In the rows, zero is written as 100.
One turn sends every row of this set to another row. A few are shown first. Where does it send the rows asked after them?
q_204: 112  100  114  117  93  98  103  82  76  110  102  122  72  108
q_57: 91  115  109  77  105  81  105  80  124  110  85  108  129  85
q_247: 112  108  94  107  122  116  126  120  102  102  100  85  79  100
q_746: 121  80  58  88  84  97  97  76  113  84  100  104  107  111
q_16: 117  73  64  78  90  105  89  97  100  99  122  110  101  116
q_756: 76  122  98  101  111  106  84  94  93  113  65  105  99  114
q_227: 78  111  101  106  92  117  94  104  107  132  120  90  118  88
q_205: 92  110  118  63  90  94  94  108  107  108  92  101  133  96
q_660: 89  100  89  80  107  86  103  118  104  143  98  105  113  115
q_9: 118  78  88  89  107  113  110  113  107  97  99  64  89  100
q_381: 113  114  118  127  100  89  91  81  108  103  94  101  135  112
q_479: 104  89  106  107  60  106  95  105  84  106  89  97  81  94
q_658: 90  123  120  67  116  94  105  87  99  113  101  121  120  104
q_465: 118  89  52  80  111  100  102  76  97  100  104  110  88  113
q_389: 106  67  97  113  117  97  102  85  138  89  108  108  88  104
q_654: 109  78  110  123  105  105  103  126  127  94  111  112  94  105
q_469: 110  94  99  125  79  89  111  76  104  115  96  102  82  78
q_797: 100  109  100  119  95  121  121  95  120  65  86  106  88  109
q_504: 86  102  100  98  73  94  104  88  128  106  107  124  136  118
q_510: 101  134  89  85  98  94  123  79  96  108  78  99  120  124
q_436: 102  96  99  91  104  129  111  81  101  67  105  101  81  125

q_510 -> q_660
q_247 -> q_654
Where do these go?
q_205 -> q_57
q_16 -> q_746
q_436 -> q_9
q_479 -> q_469
q_756 -> q_227

One turn sends every row of this set to another row. A few are shown first. Where does it send the rows asked after them?
q_432: 85  134  143  93  88  117  76  101  120  103  100  126  85
q_567: 70  151  101  91  114  111  42  97  116  96  95  80  105
q_95: 99  131  92  115  109  81  76  94  91  125  70  100  127
q_995: 115  142  124  97  97  106  58  72  104  131  97  89  77
q_65: 62  167  108  107  82  104  62  102  104  98  94  108  83
q_81: 92  145  108  89  119  98  77  104  99  109  86  61  121
q_707: 116  132  104  105  115  131  69  105  80  111  87  117  125
q_563: 90  162  126  125  99  105  65  100  111  100  64  83  99
q_604: 91  121  87  97  84  95  96  101  110  131  73  112  106
q_525: 83  122  104  86  74  124  65  75  76  101  113  92  88
q_778: 91  122  111  85  118  109  68  73  118  121  72  76  85
q_530: 107  143  113  80  64  98  80  93  111  80  70  120  91
q_935: 95  162  115  112  82  89  71  110  110  109  92  133  109
q_547: 94  130  129  53  86  94  74  99  93  90  73  104  122
q_78: 109  140  118  107  77  106  57  86  108  120  96  137  124
q_972: 99  121  82  98  80  119  86  88  82  89  76  80  89
q_430: 89  140  93  104  72  87  68  86  64  87  97  94  106
q_500: 82  136  89  87  93  103  61  80  111  61  84  107  114
q_544: 81  133  94  102  83  99  79  91  85  132  63  92  131
q_135: 96  134  116  81  66  136  85  92  95  104  85  89  130
q_322: 90  122  114  56  127  104  81  93  88  104  90  103  101
q_889: 111  126  99  87  114  97  63  90  97  110  114  104  137
q_496: 108  155  116  105  92  109  80  105  132  97  66  102  82
q_163: 102  133  112  88  114  115  55  62  88  113  66  89  80
q_926: 75  101  124  102  95  92  56  71  96  89  97  105  121
q_266: 106  135  123  123  79  137  78  102  101  102  97  115  98
q_634: 85  165  111  98  110  126  62  86  63  99  91  108  98
q_957: 82  109  139  85  102  83  66  76  89  114  102  110  117
q_325: 71  123  128  76  98  113  79  91  114  97  67  128  83
q_871: 78  118  133  113  103  71  76  94  95  85  95  103  98

q_563 -> q_78
q_889 -> q_322
Where do these go?
q_871 -> q_995
q_634 -> q_135
q_530 -> q_65
q_778 -> q_95
q_707 -> q_547
q_935 -> q_432
q_163 -> q_544
q_430 -> q_525

One turn sends every row of this set to another row. A few are shown first. Where does it send the rows asked after them?
q_452: 105  100  87  120  85  132  80  94  111  116  95  76  127  115  121  106  120  83  115  89
q_703: 121  114  98  117  65  123  79  105  101  119  130  97  92  112  84  101  111  84  88  84
q_40: 114  88  122  96  97  88  125  99  87  98  118  126  84  84  91  100  75  100  114  97
q_242: 78  108  112  70  122  97  97  119  105  82  94  92  109  110  96  85  93  116  111  78
q_911: 74  85  103  113  93  73  90  114  109  86  72  74  94  106  120  96  91  108  97  106
q_188: 86  106  125  80  101  107  131  98  86  90  103  106  98  79  87  107  93  110  120  89
q_409: 98  110  120  71  111  104  121  110  96  89  111  109  92  91  89  95  80  115  116  82
q_425: 101  99  104  77  111  108  121  109  113  83  84  99  104  94  88  109  84  134  93  102
q_347: 120  119  105  99  84  135  71  102  108  125  112  114  97  113  81  107  120  94  86  92
q_795: 108  80  124  101  96  90  128  83  89  96  104  130  96  79  81  110  93  98  110  102
q_54: 113  66  122  119  96  65  104  82  96  94  98  127  103  101  87  97  103  86  92  106
q_562: 90  64  109  120  106  57  81  105  99  93  90  109  110  117  108  87  94  89  101  104
q_387: 110  65  116  120  95  64  105  96  89  100  108  126  93  97  101  97  82  87  107  108
q_290: 74  92  97  89  106  97  102  114  113  81  70  79  106  98  105  101  91  130  101  103
q_888: 102  103  95  114  91  137  75  109  101  116  91  103  139  96  121  111  123  90  105  106
q_845: 101  84  117  125  87  59  97  108  106  93  88  87  80  109  119  99  83  90  85  108
q_329: 74  85  106  95  119  73  77  116  107  84  83  91  118  123  106  82  100  103  103  90
q_311: 72  102  121  92  106  71  87  111  99  80  91  78  115  123  104  79  113  98  94  84
q_484: 68  116  123  75  106  97  110  112  91  82  97  81  108  101  98  91  103  110  112  80
q_37: 128  99  119  89  105  95  128  103  109  90  99  113  89  97  87  111  76  116  81  104
q_961: 109  96  90  133  75  117  82  96  100  125  109  76  116  126  112  113  112  74  107  91
q_201: 123  102  98  124  69  116  85  94  90  135  122  90  103  129  98  114  109  82  97  99
q_803: 95  77  120  114  102  55  83  96  101  85  92  101  113  123  98  81  112  86  84  97
q_831: 132  111  103  102  74  128  86  90  92  136  121  103  100  121  96  108  114  99  95  105
q_11: 114  110  92  98  90  144  81  90  113  117  94  89  124  106  118  100  125  100  114  95
q_762: 128  115  100  89  85  143  84  88  103  127  107  103  111  109  105  101  122  107  104  103
q_427: 112  103  90  134  59  118  85  109  94  112  129  84  109  104  105  101  109  78  99  88
q_179: 128  91  125  112  93  70  116  103  105  95  102  107  77  104  102  106  76  94  77  107
q_931: 110  113  104  97  97  142  69  104  108  123  92  116  121  105  99  111  126  96  94  102
q_651: 103  98  89  132  72  125  83  111  94  110  110  86  134  96  123  105  114  81  107  99

q_427 -> q_703
q_290 -> q_911
Where do these go?
q_11 -> q_452
q_795 -> q_188
q_40 -> q_409

One turn sends every row of this set to another row. A few are shown first. Where does it send the rows asked after them?
q_373: 90  74  112  114  140  116  92  99  111  115  124  108  110  135  71  128  107  87  58  77  127  94  110  97  101  105  84  107  121  78  102  101  114
q_693: 71  65  120  115  99  130  117  93  57  135  130  89  99  67  91  123  98  135  120  103  113  119  114  97  106  82  73  91  117  72  76  99  73
q_535: 66  74  105  111  100  109  98  84  50  123  145  85  97  78  85  118  102  135  119  107  124  116  119  89  118  78  66  82  130  79  72  79  76
q_680: 83  76  140  130  121  110  97  65  100  119  146  109  87  108  112  124  97  87  83  115  106  96  117  105  108  92  102  62  101  127  88  78  87
q_26: 86  76  134  123  130  97  113  82  80  125  133  120  84  110  105  131  104  88  79  103  119  104  104  108  92  100  91  54  92  130  82  94  77
q_588: 116  78  107  131  112  128  88  104  88  136  135  101  133  94  83  108  107  88  87  121  127  59  80  120  88  83  77  92  138  102  69  86  74
q_488: 70  59  94  67  103  105  110  118  97  134  80  87  105  108  127  106  93  125  89  116  110  101  108  94  106  93  95  93  118  107  74  101  88
q_672: 83  62  98  123  121  125  112  103  111  106  127  102  96  132  76  117  93  91  61  76  123  94  110  99  91  111  95  117  120  77  82  107  112
q_950: 122  85  109  131  119  122  78  109  89  119  122  92  118  88  91  124  113  75  95  127  144  62  86  107  97  88  86  104  133  95  95  81  81
q_302: 63  65  96  83  94  105  101  116  101  147  92  71  97  108  121  116  85  117  80  107  106  107  120  75  121  101  99  91  121  106  67  105  88
q_913: 66  111  83  89  100  118  87  96  88  103  117  82  101  97  67  104  83  117  105  105  108  85  113  87  65  105  90  83  131  95  94  97  49
q_42: 85  74  115  110  130  112  92  98  122  101  128  105  107  135  74  137  100  108  70  83  129  102  117  114  97  106  92  120  116  76  74  90  111
q_391: 85  111  80  80  103  124  81  100  94  111  120  73  102  100  67  95  97  139  100  100  113  85  112  95  75  102  87  69  133  87  85  90  66
q_728: 92  82  138  123  123  105  97  64  87  128  134  97  94  117  106  128  117  89  69  96  118  97  104  114  98  97  88  60  91  124  78  80  101
q_306: 70  66  94  81  112  99  98  120  76  140  87  72  117  105  131  111  99  122  91  103  116  117  122  93  109  97  105  93  108  96  77  79  101
q_93: 71  74  117  107  100  127  109  101  50  140  125  95  103  75  89  116  97  117  125  97  127  130  112  97  113  86  60  86  110  83  97  86  65
q_514: 82  100  80  91  105  107  83  95  98  117  111  64  105  113  73  103  91  116  114  95  101  91  115  75  80  96  98  82  150  99  109  84  57
q_345: 113  74  111  142  109  128  67  104  78  135  143  92  111  113  82  126  108  76  75  125  131  62  86  111  102  84  81  89  135  97  86  82  83

q_93 -> q_302
q_42 -> q_950
q_728 -> q_373
Where do these go?
q_488 -> q_913
q_535 -> q_306
q_588 -> q_26

One turn sends every row of this set to another row. A few are shown first. Where does it send the rows asked after them?
q_865: 112  113  107  104  118  80  124  146  160  119  107  74  135  91  85  100  101  85  108  112  93  106  83  81  55  49  81  120
q_13: 101  46  108  101  109  88  120  133  173  94  94  78  125  57  118  93  64  100  116  104  74  105  82  98  80  97  88  119
q_86: 105  108  106  125  118  95  87  151  140  99  104  83  137  57  94  90  83  95  115  81  91  105  82  100  80  121  95  136
q_653: 103  66  101  105  138  82  91  139  136  104  95  101  122  97  110  77  96  103  90  133  66  112  76  96  58  61  101  134
q_157: 126  105  137  158  109  77  105  123  146  119  119  82  143  115  106  98  112  98  114  104  83  94  80  111  64  107  79  90
q_375: 98  84  85  101  108  66  120  126  151  107  95  86  130  135  77  88  75  79  120  105  90  95  94  83  73  42  75  94
q_702: 86  93  97  116  124  85  79  111  154  79  126  106  140  118  80  84  97  106  118  103  61  108  77  68  102  93  90  85
q_202: 128  70  114  156  99  96  98  125  157  114  93  90  127  90  124  113  101  109  128  68  84  94  84  96  107  69  119  111
q_561: 103  67  116  98  98  102  118  147  127  100  112  69  105  69  107  104  92  122  117  102  92  119  93  87  98  95  90  98
q_448: 105  90  115  120  116  88  90  121  150  99  116  92  110  112  138  104  80  122  143  77  100  114  78  101  85  50  98  87
q_675: 94  83  112  127  119  122  80  118  170  100  109  74  133  117  92  68  114  89  99  123  61  81  80  91  104  85  92  115
q_521: 119  95  123  155  111  63  105  126  140  144  100  78  149  91  86  109  91  92  96  108  78  86  71  95  76  101  108  99
q_890: 95  76  114  102  88  88  124  127  104  107  102  94  106  95  112  87  78  110  104  100  56  94  100  120  98  73  96  99
q_958: 95  74  75  128  122  100  73  115  124  89  101  95  114  120  111  74  57  99  140  85  90  91  87  102  81  80  114  94
q_601: 129  85  95  159  120  91  96  111  157  100  102  85  124  55  94  91  102  97  113  79  98  76  83  88  80  74  97  81
q_600: 97  67  75  131  125  86  85  136  135  95  90  88  142  70  83  78  63  68  126  88  86  86  76  103  77  92  117  116
q_901: 95  101  108  130  119  97  97  123  136  78  110  92  154  114  99  95  110  107  104  112  32  111  79  92  71  88  105  123
q_767: 116  115  119  131  96  103  80  142  142  116  98  97  116  69  118  88  91  116  134  111  57  99  87  109  96  91  84  121
q_314: 95  83  97  110  128  112  91  140  146  118  117  70  150  112  73  100  111  95  119  89  57  90  67  68  88  103  99  103
q_619: 97  69  94  97  141  79  118  121  153  87  134  103  114  74  116  75  68  99  122  88  81  91  82  107  55  84  89  101
q_569: 127  73  91  163  120  83  114  135  126  92  109  90  113  105  89  92  110  104  133  73  82  78  112  100  94  78  84  103
q_472: 105  96  129  118  86  87  104  128  162  106  87  71  135  89  115  88  89  91  119  78  81  80  90  121  95  89  43  94
q_307: 101  78  110  128  119  114  92  108  168  98  91  84  134  115  67  88  69  87  104  99  41  115  76  87  83  84  116  108
q_483: 98  57  102  93  108  99  106  115  134  107  118  91  118  98  108  69  90  104  97  78  92  74  70  140  82  75  93  93
q_71: 110  95  108  104  97  90  103  120  165  107  99  81  120  134  103  94  96  111  111  114  107  116  83  91  79  34  82  99
q_784: 94  99  124  84  111  88  83  112  142  107  97  108  119  100  116  86  75  102  95  104  78  133  76  72  77  84  87  85
q_638: 111  83  88  155  118  70  98  103  145  99  86  93  129  99  119  93  76  118  94  69  81  63  98  96  94  86  101  121
q_757: 91  76  91  116  128  68  97  139  135  98  94  60  138  95  99  106  74  116  95  66  120  90  83  95  88  92  91  125
q_975: 111  58  123  93  106  107  100  137  144  125  87  97  121  108  89  79  86  64  121  103  57  120  74  100  71  65  89  87
q_124: 117  100  113  151  106  82  119  117  153  92  97  92  131  85  118  102  79  86  131  57  71  88  110  79  88  105  79  98
q_725: 113  79  99  128  86  111  71  125  136  95  92  92  116  116  111  74  89  116  146  97  76  90  87  122  100  90  71  89
q_710: 96  60  105  81  129  89  98  150  128  109  107  94  136  136  107  88  98  94  113  80  81  114  77  93  67  97  81  121
q_177: 110  117  113  135  123  72  107  134  132  109  100  81  117  46  98  98  84  102  104  109  74  95  86  102  69  51  94  106
q_477: 105  107  115  99  86  69  119  135  167  107  89  83  147  118  108  99  99  101  110  112  80  104  90  92  79  63  53  121
q_973: 115  84  126  159  116  70  97  111  165  119  115  93  130  136  133  91  89  98  130  120  80  86  86  98  81  87  94  95
q_418: 105  46  91  137  119  72  116  141  144  95  86  77  118  104  88  88  65  78  143  96  72  87  99  113  84  50  85  104
q_239: 115  49  105  163  117  60  95  117  159  103  106  85  136  127  90  93  86  93  127  118  103  99  82  91  88  91  98  83
q_748: 109  81  110  159  130  59  108  120  138  116  104  75  131  118  78  104  64  91  102  102  98  103  93  77  78  108  111  100
q_914: 97  72  108  93  116  88  89  133  148  100  89  82  125  91  89  62  100  88  85  125  85  97  87  86  80  98  50  103
q_312: 99  89  93  96  110  69  113  125  161  108  88  76  154  118  86  104  76  90  90  86  107  108  71  89  60  58  96  121

q_124 -> q_569
q_784 -> q_710
Where do these go?
q_890 -> q_619
q_477 -> q_375
q_757 -> q_472
q_314 -> q_675
q_725 -> q_600
q_973 -> q_748

One turn sends every row of this set to another row. A few are shown first. Where does it send the rows asked after them?
q_657: 87  95  97  92  100  95  110  130  114  107  113  92  110  80  106  70  133  127  120  103  90
q_214: 108  67  88  105  106  117  99  93  105  114  90  126  95  70  113  124  92  107  90  70  94
q_458: 108  102  114  115  89  98  109  91  82  121  97  82  114  96  113  101  106  81  112  74  60
q_115: 102  86  116  107  93  94  91  124  99  67  123  93  91  75  101  98  105  72  91  112  81
q_162: 100  91  94  126  91  99  104  94  71  98  99  87  124  97  79  101  109  88  136  76  103
q_429: 97  105  88  116  105  98  112  82  131  119  82  144  96  91  94  96  111  121  123  92  90
q_533: 72  83  75  73  115  106  95  106  104  86  89  101  99  84  106  102  113  82  82  117  121
q_257: 92  85  99  83  115  115  96  104  131  80  100  109  115  104  111  65  108  109  75  119  97
q_742: 100  97  81  96  118  115  105  91  104  68  84  115  93  89  109  103  97  57  86  106  116
q_716: 107  109  99  116  104  91  98  116  107  73  111  83  114  86  101  114  110  56  99  93  102
q_951: 124  76  84  112  107  128  106  96  124  86  93  121  99  98  105  119  95  124  90  87  71
q_476: 90  92  99  103  84  117  82  74  83  113  90  103  97  117  86  113  110  127  102  96  62
q_433: 107  109  107  87  88  91  108  137  86  91  65  85  92  85  95  102  102  110  101  98  118
q_637: 69  97  92  87  125  110  150  102  115  96  99  112  80  99  105  105  102  104  122  100  93
q_996: 96  100  113  124  81  93  61  113  105  97  74  102  105  83  92  88  85  87  106  86  82
q_719: 111  102  108  76  107  106  84  109  116  122  94  111  63  92  97  101  100  119  93  109  113
q_624: 115  81  116  104  133  127  85  90  107  104  110  96  89  85  72  103  125  95  110  79  93
q_62: 99  110  118  82  102  112  90  83  60  90  96  84  85  92  92  85  81  102  87  106  96
q_543: 97  86  117  109  105  101  78  100  115  90  110  137  78  77  86  88  114  115  117  114  67
q_873: 60  107  107  106  93  98  115  119  102  104  63  123  96  84  117  81  91  104  124  103  93
q_546: 113  115  79  120  89  122  90  61  84  81  97  114  93  102  93  90  87  88  104  83  89
q_777: 111  82  98  122  85  87  108  92  95  96  131  92  98  109  92  101  84  98  74  112  76
q_895: 96  131  103  117  104  133  124  96  97  93  111  92  68  112  99  78  111  104  110  110  83
q_215: 87  108  111  129  92  79  116  93  88  106  113  107  107  104  105  75  84  105  78  124  93
q_167: 100  100  95  100  118  78  99  112  85  134  96  98  99  64  116  103  100  85  97  82  110
q_230: 105  91  86  119  104  115  115  106  69  81  80  127  78  85  89  119  109  118  126  99  99
q_284: 93  96  104  96  108  121  114  112  110  70  76  120  112  105  120  79  120  112  98  132  79
q_885: 69  81  72  76  92  104  93  85  90  108  96  95  98  97  85  109  112  113  95  127  108
q_250: 101  77  106  97  103  100  93  98  109  114  112  78  129  110  94  68  104  87  98  75  108
q_292: 97  103  121  107  89  120  118  107  93  79  89  106  123  100  124  90  128  98  128  110  65
q_811: 94  107  81  125  76  98  92  81  94  107  120  104  104  88  80  79  107  135  112  91  80
q_886: 112  74  91  93  103  105  132  88  114  87  130  92  94  112  92  120  98  98  87  99  83
q_898: 69  86  117  102  111  99  110  67  97  92  128  125  112  111  99  95  94  106  104  80  81
q_463: 69  129  92  111  130  91  108  114  86  106  94  115  98  94  114  84  107  112  108  121  117
q_35: 69  89  113  72  95  82  102  100  81  106  91  104  119  82  102  107  102  99  113  75  118
q_636: 103  106  122  97  132  124  110  111  118  105  89  87  103  107  116  85  86  75  127  89  95
q_170: 101  120  90  129  118  104  90  115  130  85  93  94  122  84  91  118  111  89  120  84  107
q_184: 99  116  68  88  95  91  124  77  108  118  74  97  105  108  100  97  99  84  103  92  116
q_965: 132  92  88  114  94  126  106  120  115  69  75  97  94  105  94  103  97  118  93  112  84
q_206: 77  109  94  116  130  124  83  103  115  97  87  122  106  111  93  109  124  130  127  98  90

q_996 -> q_184
q_895 -> q_624
q_742 -> q_257
Where do these go?
q_543 -> q_546
q_162 -> q_35
q_215 -> q_170
q_463 -> q_206
q_951 -> q_777

